Look-ups in named tables: a row name and a column name give one cell, copied from the table.

sare.csv
,bir,fop,devad,keb,ral
vef,218,212,112,220,151
nudoke,188,203,134,169,150
tafarib,99,60,116,121,77
sek,147,162,137,126,124
vot,94,173,162,98,187
muv,97,108,109,116,81

vef, ral: 151
vot, keb: 98
sek, bir: 147
muv, ral: 81
nudoke, bir: 188
tafarib, keb: 121
muv, devad: 109

fafof:
	rebu	kaz	sirone	nelo	ginos
refu	41.526	36.828	-50.464	6.089	51.827
pizi	35.187	36.828	-50.464	-7.881	51.827
vetige	28.849	36.828	-77.710	-7.881	44.381
gez	28.849	36.828	-77.710	-7.881	44.381
fiv	28.849	10.278	31.275	34.030	36.934
panivaz	9.834	27.978	58.521	61.971	29.487
dogegaf	28.849	10.278	31.275	48.000	36.934
lar	41.526	-7.422	-50.464	6.089	22.041
sos	3.495	1.428	58.521	-7.881	-0.299
tep	28.849	10.278	31.275	48.000	36.934

tep, ginos: 36.934
lar, kaz: -7.422
dogegaf, nelo: 48.000
dogegaf, sirone: 31.275
gez, ginos: 44.381
pizi, ginos: 51.827
tep, rebu: 28.849
dogegaf, kaz: 10.278
tep, sirone: 31.275
pizi, nelo: -7.881
gez, sirone: -77.710
fiv, kaz: 10.278
gez, kaz: 36.828
fiv, ginos: 36.934
sos, nelo: -7.881
lar, nelo: 6.089
vetige, kaz: 36.828
pizi, rebu: 35.187

nolo
|  | ramozad | vepob | reb | zez | zivub | zapo | zopem | ruvi | pid |
|---|---|---|---|---|---|---|---|---|---|
| gekuzez | 57500 | 56441 | 58241 | 67876 | 51628 | 46621 | 51604 | 63727 | 63305 |
| gagi | 46559 | 61423 | 56875 | 31668 | 72304 | 48838 | 47130 | 51563 | 54600 |
| gatonib | 13235 | 73599 | 49036 | 12742 | 72870 | 23191 | 41779 | 11879 | 38712 |
| nif | 56059 | 76689 | 74771 | 52784 | 69404 | 59926 | 16667 | 82918 | 50956 |
| kemini | 71443 | 67939 | 56678 | 58437 | 59023 | 33002 | 63705 | 55191 | 31734 |
| kosube | 32017 | 70010 | 53852 | 38205 | 53804 | 79517 | 73210 | 43598 | 75391 |
| vopi | 54014 | 57215 | 59961 | 78045 | 42992 | 44341 | 52733 | 68211 | 62394 |
| niki | 60081 | 64337 | 58991 | 46702 | 57124 | 84558 | 63293 | 68165 | 72495 |
| giguve | 59088 | 54872 | 43667 | 64323 | 84948 | 49584 | 63747 | 43545 | 59297 |
| tesupev | 69413 | 71988 | 68419 | 65245 | 52107 | 32369 | 62352 | 48935 | 32441 |

What is the pid of gekuzez in nolo? 63305
What is the pid of niki in nolo? 72495
What is the ruvi of gatonib in nolo? 11879
What is the reb of niki in nolo? 58991
What is the reb of gagi in nolo? 56875
What is the zopem of gatonib in nolo? 41779
What is the vepob of gatonib in nolo? 73599
What is the zapo of gekuzez in nolo? 46621
What is the pid of nif in nolo? 50956
What is the ruvi of vopi in nolo? 68211
What is the zivub of niki in nolo? 57124
What is the zez of nif in nolo? 52784
What is the reb of kemini in nolo? 56678
What is the zivub of tesupev in nolo? 52107
What is the ramozad of kemini in nolo? 71443
What is the reb of vopi in nolo? 59961
What is the zopem of vopi in nolo? 52733
What is the zapo of nif in nolo? 59926
Which row has the largest zopem? kosube

